0: [ 95 151 163 112 165  88 166  95 161  91 170 106  82  79 162  93 158 142
 173  82 161 160 159 159  94 161 159 102  99 103 178 153  79  90 101  87
 142  99  95 177 161 101  91 155 166 156 157 157]
1: [ 94  88  96 108 106 161 108 163  93 149 104 103 146 155 101 166  92  89
  97 153  96 159  95 153 162 100  95 170  97 170 107 149 145 162 164 151
 146  94  93 111  95 103 146 165 103 105 155  96]
2: [ 96  90 173 114 101  96 106 100  97  94 170 107 148 143 100 163 160  93
 164 156  97 157  96 156  99 103 161 105  94 100 178 158  86 154 165 145
 143  97  97 174  85 100  89 159 168 166 152  98]
3: [162 155  94 113 165 156 160 101 161 153 106 107  84  86 160  97 147 151
 103  88 159  99 158  88 158 163  97 107 160 101 102  91 154 159 100  84
 148 168 161 113 160 165 156  93 103 100  93 157]
4: [ 95  88 165 111 100 163 103 161 102 155  99 107 145 149  99 163 100 148
  97 151 103 155 102 161 157 101 158 102 102 102 111 150 145 154 100 148
 150  91 105 109  96 107 156 167 102  99 154  99]
5: [154 157 107 172 164 154 166 160 162 157 102 169 158 138 102 156  93 148
 103 149  95  97  96  91 164 156  94 165 157 173 108  84 141 160 169 150
  82 161 163 106 163 168 151  92  97  97  91 159]
6: [158 157 104 174 166 158 165 159 163 158 103 169  90  84 162  97  97 145
 103  86 161  98 156  87 165 165  96 168 161 172 113  87 148 160  97  84
  79 159 164 117 159 166 152  92  99 106  97 163]
7: [156 157  95 178 163 157 164 156 156 152 101 169 148 153 159 163  98 150
 104  83 163  99 159  90 160 168  98 162 158 171 110  90 143 159 101  83
  80 163 162 112 162 160 152  99  92 104  96 166]
8: [159  95 102 112  97 159 101 158  89 153 104 165 149 144  97 165  96 149
 100 150 104  94 102 159 164 101  94 174 158 169 108  95 140 159 166 141
  77 161 168 109  99 101 153  98  95 104  97 101]
9: [ 92  91 163 110 106 160  98 160 102 147 104 104 144 145  95 161  97  80
 109 155  95 163  95 151 166  97 159  97  93 164 174 155 146  97 165 152
 148  97 100 173  97 103  86 154 162 162 155  99]
10: [100  92 164 113 105  91 106 160  98 153 164 107 146 147  94 163  90  83
 105 150 100 159  94 153  98 104 158  98  90 103 171 157  76  90 160 147
 147  96 102 179  93 102  83 155 164 166 154  97]
11: [ 87  91 164 110 102  98  97  98 102 151 170 108 150 144 102  95 159 138
 158 148 104 158  94 151  99  96 157 104  95 107 178 152  80  85 166 151
 150  93  98 169  95 101  86 153 168 167 158  98]

[ 94  88 165 115  99  97 102  95  95 151 175 102 151 150  96 160 158 149
 100 149  97 160  95 153  99  99 162 102  97 108 172 151  90  92 170 149
 151  94  98 175  94 101  92 156 162 166 148  95] -> 11 10 2 9 4
[ 93  93 162 104  98  90 102 167  96 156 100 110 149 141  98 157 153 151
 104 147  96 166  95 153  97  97 160  94 105 109 112 153 147 157 165 148
 145  98  96 107  96  99  88 157 163 100 157 107] -> 4 10 9 2 11
[155 153 101 172 165  95 166 100 162  96 162 105  82  81 162  96 166 144
 169  85 164  91 156  88  95 165  96 104 165 103 108  88 150  95 100  92
 144 155 161 107 161 162 158  94 102 162  95 162] -> 3 6 7 0 5
[100  92 165 112 101  92  99  96 105 154 100 108 154 143  98 162 159 156
 102 157  96 156  97 151 103 101 155 103 103 101 108 151 147 156  97 152
 143  95  90 112 102 102  83 161 158 166 161  98] -> 4 2 11 10 9
[159 165  99 109 166  94 164 101 167  93 165 103  80  87 165  95 158 146
 165  85 168  93 158  86 104 163 161 107 160 106 115 153 148  90  97  88
 145 162 165 112 162 171 158  90 164 165 165 159] -> 3 0 6 7 5
[161 154 101 180 164 159 102 163 162 153 103 166 146 146  93 161  89  85
 102 151 100  94  95  87 163 163  94 172 162 169 109  86 146 154 163 149
  80 162 158 110 164 159 148  94 102  99  95 165] -> 5 7 8 6 3
[ 91  88 103 176 101 156 107 164  96 156 101 172 153 148  98 166  95  88
  97 153 102 165  90 158 166  94  94 165 101 166 175  85 144 160 166 142
  86  97  96 113 104 100  92 156  94 100  89 101] -> 1 8 9 4 5
[ 91  92 164 113 102  96  98 169  92 154 106 101 147 148  98 164  97  80
  98 154  99 160 101 155 165  99 161 100 102 160 173 154 146 155 164 152
 147 103  94 172  94  99  91 162 162 153 154 107] -> 9 10 2 1 4
[157 153 106 110  99 157 102 163  99 158 102 109 147 148  97  96  90 144
 100 152  97 157  93 152 163  97 161 101  99 105 114 153 145 158  97 148
 144 159 101 114 157 105 150 162 106 103 161  99] -> 4 1 9 8 10
[156 158 100 173 165 156 171  98 164  84  99 108  86  77 167  95 158 155
 100  79 167  88 160  89  99 167 103 104 159 100 115  88 137  89  97  89
 152 159 167 112 156 160 155  94 101 101  94 171] -> 3 6 7 5 0
[156 152  96 114  95 156 101 166 165 158 104 169 150 150  93 164  94 151
 102 151 102  93  94  88 164 105  97 169 167 171 106  87 144 154 167 150
 146 166 166 107 160 170 154  95  95  99  87 104] -> 5 8 7 6 1
[ 95  87 165 176  99 159 108 160 100 146  99 174 151 151  98 166  94  85
 103 144 103 155  95 156 162 101  97 168  99 172 168  80 142 151 166 151
  76  92 102 109  93  95  86 160  97  97  94 102] -> 1 8 9 4 10
[ 92 155 167 111 102  96 106  92  97  87 166 104 151 141 163  97 159 142
 172 151 164 157 161 151 101 104 163 101  95 104 109 152  80  95 108 150
 151  97  93 106  97 105  85 157 164 160 157  96] -> 11 2 0 10 4
[161 164 167 115  99  87 101  94  92 156 166 106 152 148 155  95 153 151
 162 149 101 158 159 159 100 101 153 104  98 110 112 149 144 159 109 152
 145  98 102 104  95  99 152 163 162 162 159  96] -> 11 2 4 10 9
[158 154 104 168 167 162 163 163 166 155  98 170 150 146  97 160  96  84
 105 153  95 100  94  87 164 164  96 173 157 163 114  85 144 158 167 151
  83 165 167 108 163 163 150  92  95  98  90 166] -> 5 7 6 8 3
[ 92  90 169 113 104  92 101  93  99  83 168 105 147 148 106  96 153 146
 165 152 162 154 161 154  94 100 158 103  99 106 177 155  80  92 100 151
 146  93 100 181  95 102  90 162 167 168 148  94] -> 11 2 10 0 9
[161 160 103 171 169 154 162 100 161  84 100 101  84  82 162  98 160 154
 163  83 166  95 162  92  99 163 100 100 163 103 111  87 144 100 100  82
 148 161 169 110 163 161 151  91  94 100  89 164] -> 3 6 7 5 0
[162 159  97 107 163  95 161  94 163  89 160 113  87  82 165 102 159 148
 168  86 162  93 162  83 101 164 161 104 161 105 105 154 142  93  98  82
 148 159 164 111 161 160 151  89 157 103 159 161] -> 3 0 6 7 5
[158 154 103 176 170 155 163 163 156 145 102 170 151 150 100 167  92  87
 102  86  93  93  97  90 158 157  94 168 154 169 102  87 140 163 165 149
  84 161 168 111 162 163 159  91 102  96  92 161] -> 5 7 6 8 3
